In the data rows, 128 means zero.
Here are some points, one per row:
[ 78 132 154 135 139 125 152 126 140 149 146 154 109 148 154 141 149 115
  72 146 112 157  71 141 131 171 127 117 121 126 158  67 143 117  70  71
 129 155  75 133 162 134 126 124 148]
[ 78 139 115 114 132 166 124 141 149 150 111 136 149 167 130 139 140 132
 137 137 174 142 155 156 129 122 161  64 135 153 142 110 182 120 120 136
 153 138 117 159 137 116 117 123 111]
[ 78 125 107 161 116  72 140  84  99 173 172 134  99  71 168 135  67 125
 164 141 154 144 119  74 151 157  97 149 151 155  66 185 120 136 150 127
 108 152  75 105 156 151 149 153 173]
[118  97 122 145 124 147 139 117 168  67  82  72 184  71 109 136 100 148
 108 134 167 185 145 149 165 113 149 155 139 164 129  91 189 127 143 118
 128 134 136 158 147 160 118 111 115]
[142 120 125 157  70 136 152 136 132 119 129 143 106  71  68 126 175 139
 113  71 148 151 137 132 116 137 149 110 126  70  66  67 163 142 123 152
  72  71 127 151 156 113 137 127 133]
[ 78  68 188 146 144 110  68 129 161  67  65 182 117 129  68 140 122 147
 104 155  77 154 128  74  67 151 128 132  69  70 144 113  73 136 149 131
 119 140 153 146 144 184 135  69 137]
[ 78 134 132 167 105 120 116  76 136 156 162 172  73 116  68  94 108 124
  72 148 160 182 126  74 113 183  72 159 123  70 144 183 159 112 112 113
  89 149 143 126 156 169 136 143 169]
[111  68  67 133 140 115 161 146 175 111 101 155 127 117 128 177 126 122
  72  71  97 156  71 105 158 147  72 135 131  94 162 135 148 145 121 115
 150 148 146 144  72 149 132  94 121]
[ 78 135 151 130 117 117 144 128 117 119 139 131 122 101 149 162 108 135
 148  71  83 100 115 121 153  65 124 121 148  97 128 161  79 155 162 129
 132 149 175 121  72 159 150 147 147]
[179 150  67 157 173 172 109 128 102 153 157 130  68 185 135  83 170 162
 165 155 192 177 176 187  67 129 123 128 115 219 128 127 182 123 126 161
 141 134 113  75 154 110 139 173  67]
[144 169 151 103 167 153 154 142  65 144 159 115 144 210 150  67 197 117
 172 143  67  67 153 147  67 154 149  93 125  70 148 149  73 117 116 164
 162 154 101  75  72  89 119  69 146]
[168 186 111 104 121  72  68 152 110 161  65  88 138 152 173 168 166  99
 185 115 116 100 133 131 121 147 160 114 147 104  66 184 107 145 128  71
 166 148 150  75 136  82 128 142 150]
[154 162 149 116 153 134  68 144 136 132 159 140 102  71  68  67 174 113
 156 140 120 138 131 141 106 174 148 105 120 116 157 168 148 123 111 143
 144 157  75 139 159 102 125 127 147]
[ 78 133  70 147 126 146 142 137 118 158 126 111 191  65 116 170 119 153
  72 108 163 110 132 128 200  73 179 148 175 137  98 131 122 177 177 142
 162  71  75 132 149 111 148 131 116]
[100  68 175  97 109 162 107 145 150 133 126  72 148 183 138 104 124 132
  72  71 130 119 157 160 112 133 133 149 143 132 152 110 141 119  70 139
 131 132 110  75 108 151 116 136 102]
[ 40  91 154  74 145  72 161 174 174  92  73 130 181 225  87 203 129 147
 108 178  56 143  71 116 129 150 155  64  69  94 146  71 139 110 145 128
 164 164  95  75  83 149 118 103 122]
[136 127  85 121 103 135 154 141 151 153 114  72 161  75  68  67 102 118
 137 124 121 127 112 114 186 116 171 150  69 105 137 143 131 157 150 116
 143 148 177 124 123  65 139 113 125]
[207 171 116 163 122 139 143 126  77 147 189 106  87  41 154 137 135 143
 178  85 126  25 133  74 178  89 154 134 188 106  66 180  36 201 188 170
  72 130  75  97 156 114 163 180 130]
[176 121 130  68 129 125 150 131  65  67 139 151  88 141 148 141 140 108
  72 144  67 157 119 135 128 165  72 127 130 119 151 162 156 121 117 129
  72 141  75 125 160 145 129 118 138]
[ 78  95  98 158 136  72 142 141 183 113  93 164  68 102 116 147 122 134
  89 151 137 162 115 116 159 136 164 154  69 115 149 120 183  70 116 109
 150  71 150  75 134 150 137  98 113]
[127 207  91  77  85 187  95 142 123 194 142  92 216 147 158 140 117 121
 194 113 182 102 143 161 142  93 158 160 154 157 137 120 144  70 126 142
 153 131 146 156 110  93 117 136 121]
[146  68 194 123 149 121 143 145 122 108 160  72  83 177 153 129 166 125
 157 140  79 111 130 132  94 170 126 104 124  99  66  67  73 125 127 148
 135  71 116 144 138 144 127 140 136]
[ 95  68 162 149 140 109 146 149 167  88 100  72  89  71 122 131 119 139
  97 148  67 140  71 107 143 145 153 131 134  84 145 135 125  70 131 123
 140 136 149 150 118 174 143  69 113]
[151 160 127 144 157 169  68  65 120 137 147 145 151 179 140  86 152 151
  72 150 186 155 165 174  79 132 135 141 114 192 133 128 195 125 108 143
 147  71  75 169 139 105 135 153 141]
[ 60 136 184  68 165 129 151 173 142  67 119 143 137 179 119 159 165 129
 127 147  64 110 141 119 128  65  72  93  69  70 154 110 122 136 138 150
 166 153 125  75  72 122  66  69 115]
[110  68 171 158 173 113 148 136 147  82  96  72 150  71  68 143 122 164
  97 158  81 164 139 127 145 127  72 124 125 124 131 104 136 148 163 130
 135 143 151 152 130 181 150 140 147]
[ 99 115 123 137 162 132 154 150 156 123 112 146  68  71 120 161 144  70
 121 152 107 166  71  74 136 139 158  64 125 124 148 130 164 139 131 130
 157 143 138 153  72 128 140 118  67]
[ 78 107 131 163 163  72 154 133 148 118 121  72 106 117 133 141 143 132
 104 154 111 170 118 126 127 150 147 127 130 115 152 151  73 148 118 127
 152 133 145 145 156 138 141 116 138]
[155 149 141 132 135  72 139  65 147 138 146 152  74 147 166 135 147 111
 141 139 114  67 117 135 119 167 148 129 134 110 168 167  73 123  98 121
 129 140 131 134 152 127  66 125 135]
[159 148  84 109  85 129 170 132 129 188  65 106 121  65 153 204 121  70
 165  88 133  75 111 106 208 105 182 139 181  90 133 165  73 157 161 135
 158 146 198  75 158 101 135 113 110]
[140 145 131  92 133 141 131 141 159 138 125 132 158 219 152 150  67  70
 148 167 120 168 139 150  67 176 125 118 110 133 168 145 188  94 101 120
  72 160  74 158 109  65 116 120 151]
[110 135 113 110  99 175 109 126 158  67  95 146 190 148 123 138 107 138
 143 132 177 157 150 155  67 118 153 162  69 162 137  86 187  70 129  71
 129 129  75 172 126 138 113 117  67]
[ 78  68 125 109 121 145 139 164 148 143  65 117  76 176 168 149 165  90
 149 132 131 103 120 120 105 159 170 120 132  91 175 172 153 118  87 130
 167 146 109 143 130  87 118 108 108]
[190 160 143 142 167 133 131  65  88 115 174 112 151 142 135 139  67  70
 168 149 108  67 145 143 110 133  72 117 136 145 110 152  88 150 158 158
 143 139  75 138 108 122 154 184 178]
[249 132 140  68 105 122 139  95 100 133 176 139  68  38 151 124 106 151
 153 110 108 100 109 137  67 134 109 153 173  70 101 171  73 176 183 140
 119 141 215 105 146  65 164 173 158]
[ 89  68 127 120 126 169 118 131 152 146 111 156 189 150  68  67 127 134
 135 137 159 161 147 154 131 117 152 146 137 151 149 100 187 126 127  71
  72 126  75 165 138 127 116 125 118]
[ 69 127 122 104 133  72 160 156 176 127 101 134 155 147 130 188 145 106
 117 135  99 136 128 114 159 132  72 117 135  85 166 126 150 129 124 121
 161  71 131  75 143 124 123  95 107]
[ 63 153 109  92 130 167 130 169 154 151 114 127 158 200  68 158  67 122
 150  71 161 118 168  74 119 120 182  64 130 139 162 110 176 114 109 152
  72  71  95 168 137  92 105 110  95]
[174 105 183  68 131 101 140 117 152 119 126 177  52 121 141 120 112  70
 116 151 100 134  71 133 146 163 117 134 130  70 137 144 110 122 141 133
  72 143 144 133 143 191 137 130 131]
[ 97  68 164 148 138 148 115  65 143 121  86 175 177 158  68  99 107 180
 117 154 154 161 162 162 142 112 129 146 132 170 123  73 158 131 163 136
 124 122 136 168 133 173 129  69 119]
[160  68 166 147 145 152  68  65 120 127 121 154  68 165 111  81 118 176
 143  71 162 146 177 167 111 129 108 142  69 179 117 105 159  70 145 151
  72 127 126 172 133 168 137  69 143]
[172 111  76 160 146 130 158 130 105 148 139 117 174  54 123  67 122 154
 137 117 142 122 127 121 209  87  72 136 168 131 100 140 100  70  70  71
 155 139 217 115  72 114 149 135 146]
[225 178 148  95  57 143 134 107 148 181 159 140  42  71 197 127  67  81
 183 118 147 120  71 148  67  65 117 140 140 116 172 190 144  70  70 119
  72 160 110 122 167 142 104 119  67]
[170  68  63 174 182 177 124 146  70  67 168  98 183  98 132 107 176  70
  72 118 213 113 170 160 133  76  72  64 155 199  86 144  73 196 150 180
 183 108 188 145 139  62 162 188 152]
[186 154 134 172 149  72  68 126  93 121 164 132 147  61  68 127 137 165
 159 118  67  93 131 132 154 107 135  64 157  70 102 156  74 192 175 150
 152 123 212 124 130 137 167 182 159]
[ 99  68 193  94  70 130 153 155 133 122 145 136 108 207 140 150 164 125
 151 144  69  99 149 133 108 158 138  95  69  86 157 145 105 117 135  71
 143  71 109 141 144 125  66 135 131]
[ 78 149 140 128 174 144 139 163 104 112 142 109  68  71 123 149 148 160
 158 140  96  67  71 133 131 113 146 115 132 132  66 133 100 160 163 157
 162 133 159 139  97 114 145 170 160]
[ 78 149 182 132 143 115 146 152 136 102 150 161  69 162 154 124 150 126
 131  71  72 116 133 130 118 168 134 114 127  85 150 157  73 128  70 144
 138 146  75 131 144 151 134 141 131]
[101 195  64 105 130 188 125  65 100  67 152  72 179 125 139 160  67 128
 187 104 189  60 157  74 154  73 198 140 170 138 115 135 123 173  70  71
 191 120 166 142 132  50 131 153  97]
[151 112 139 154 149 120 161 140 159 124 134 156 103 126 154 148 143 120
 113 143  67 167 112  74  67 161 147 129 122 115 163 165 151 140 113 126
 135 148 144 126 161 143 142 115 141]
[ 78 124  67 132 136 123 157 126 157  67 133 154  88 148 155 147 144 104
 132 148  67  67 119 128 129 170  72 115 133 101 163 158 143  70 120 133
  72 155  75 121 159 127 128 115 141]
[123 115 116 126 107 158 119  65  65 153  86 160 194 139 113 133  93 147
 122 139 184 178 155 151 164 111  72 163 138 188 134  84 192  70 143 120
 120 129 130  75  72 160  66 113  67]
[ 78 185 181 110  70  72  95 126 108 146 165 141 118 207  68  73 147 152
 181 146 177  67 176 178  86 152 105 132 127 178 132  67 141 104 123  71
 120  71  95  75 135 134 118 171 135]
[ 91 165  66 134 160  72 133 162  94 154 132  93 199 102 111 152 159 160
 164  71 200  85 163 132 162  52 200 139 175 160  66 114 136 189 157 164
 197 114 179 145 131  53 146 150 118]
[160 123  93 144  70 136 140 128 142 142 132 131 162  71 144 166 108 127
  72 121 117 151 109  74 165 120 155 147  69 120 126 153  73  70 141 119
 144 137 189 127 122 132 155 135 150]
[163 126 122 183 163  72  97 124  65 133  65 161 159 154 134  78 143 164
 129  71 208 187 159  74  97 118 119 150 125 213 128 117 205 130 127 140
 134 119 128 168 143 130 146 157 156]
[181 114 166 149 132 145 109 106 134 123 119 163 120 159 119  79 110 179
 134 161 163 154  71 171 122  65  95 148 123 187 123 100 154 123 152 144
  72 134 129 158 142 179 130  69 140]
[157 128 108 184 146 132 124 135 106 111 138 137 119  43 123  67 121 170
  72  71  67  96 139  74 177  65 153 151 168 129  84  67  92 210  70 147
 154 110  75  75 121 142 178 164 133]
These points spread out most along one direction. Take the direction at right angles to it along which they spread out most. Go by this last direction. How far along it is each point below, from 0 to 99? The average is 50, and the first point in the table lies past the average. One standard deviation of the points above along it is 16.
[176 156 194 118 102  72 131 122 150 134 149  72  53 163 175 121 118 108
 150 142  96 107 112 131 127 175 111 130 138  95 163 160 117 113 124 133
 111 155 130 128 146 177 124 129 124] 69
[140  68 187 126 130 105 157 127 155 116 114  72 117 140 124 147 117 139
 112 155  67 133 123 124 158 157 121 118 130 105  66 127  73 129 151 124
 118  71 143 138  72 186 132 123 139] 67
[167 159  67 135 141 177 108 122 105 167 138 145 178 189 140  94 149 145
  72 151 201 166 174  74  87 129 115 139 124 215 136  67  73 114 128 150
  72 137 104 159 145 120 126  69 148] 24
[ 85 180 125 103  70 181  68 154 163 157 120 142 159 168 148 122 129 114
  72 132 162 134 147  74 110  65 163 158 132 135 168 120 184 117  93 119
  72  71 107  75 119 113 117 119  95] 34
[172 118  67 182 146 162  99 113  65 137 114  72 151 128 127  79 111 164
 116 154 197 190 146 175 121 130  72 162 126 208 127  67 198 143 120 129
 122 116 137  75 147 148 141 137 149] 18
[157 152  67 108 130 127 142 144  65 127 153 114 144 142 136 158 129 134
 160 131  87  93 136 133 150 133 129 116 148 119 120  67  73 145 173 151
 137 144 151  75  72 134 143 157 152] 54
[100 150 184 105 106 169 100 123 148 135 108 160 174 174 126  99 111 147
  72 131 149 135 159 167 138 118 126 161 137 162 138  85 159 112 146 144
 119 126 115 182  72  65  66 141 106] 29
[116 148 175  68 120  72 157 145 152 114 135 152  89 165 142 144 141 116
 134 143  65 101 123 121 121 159  72 124 127  78 157 147 110 115 130 139
  72 154 132 142 132 157 125 128 123] 74
[174 185 119 158 156  72 127 143  48 149 183  98 188  68 135 123 156 174
 196 102 146  52  71 151 170  62 149 132  69 161  71 135  60 214 201 177
 168 115 227 134 139  84 170 205  67] 43
[141 157 132 127  70 158 117 128 136 156 134 139 148  71 143 112 138  70
 157 139 178 152 150 169 114 141 132 142 132 160  66 127  73 111 114  71
 140 134 115 157 154 128  66 134 129] 39
[195 136 137 160 151 127 140 124 130 133 159 152  86  71 165 120 148 122
  72 147 130 156 118 147 110 166 130 137 123 141 145 178 156 131 107 132
  72 142 127 134 149 131 133 133 154] 54
[107 148 115 113  99 172  68 130 158 162 109 151 176 159 136 129 119  70
 140 133 171 153  71 154 139 128 143 156 138 160  66 101 188 118  70  71
 140 125 109 168 131 140 122 122 110] 31
[172 122  67 153  70 124 146 131 138 131 142 155  94 128 156 134  67 122
 123 147 127 161 123 136 124 163  72 129 132 128 148 166  73 129 123 123
 134 148 138 136  72 137  66 123 152] 57
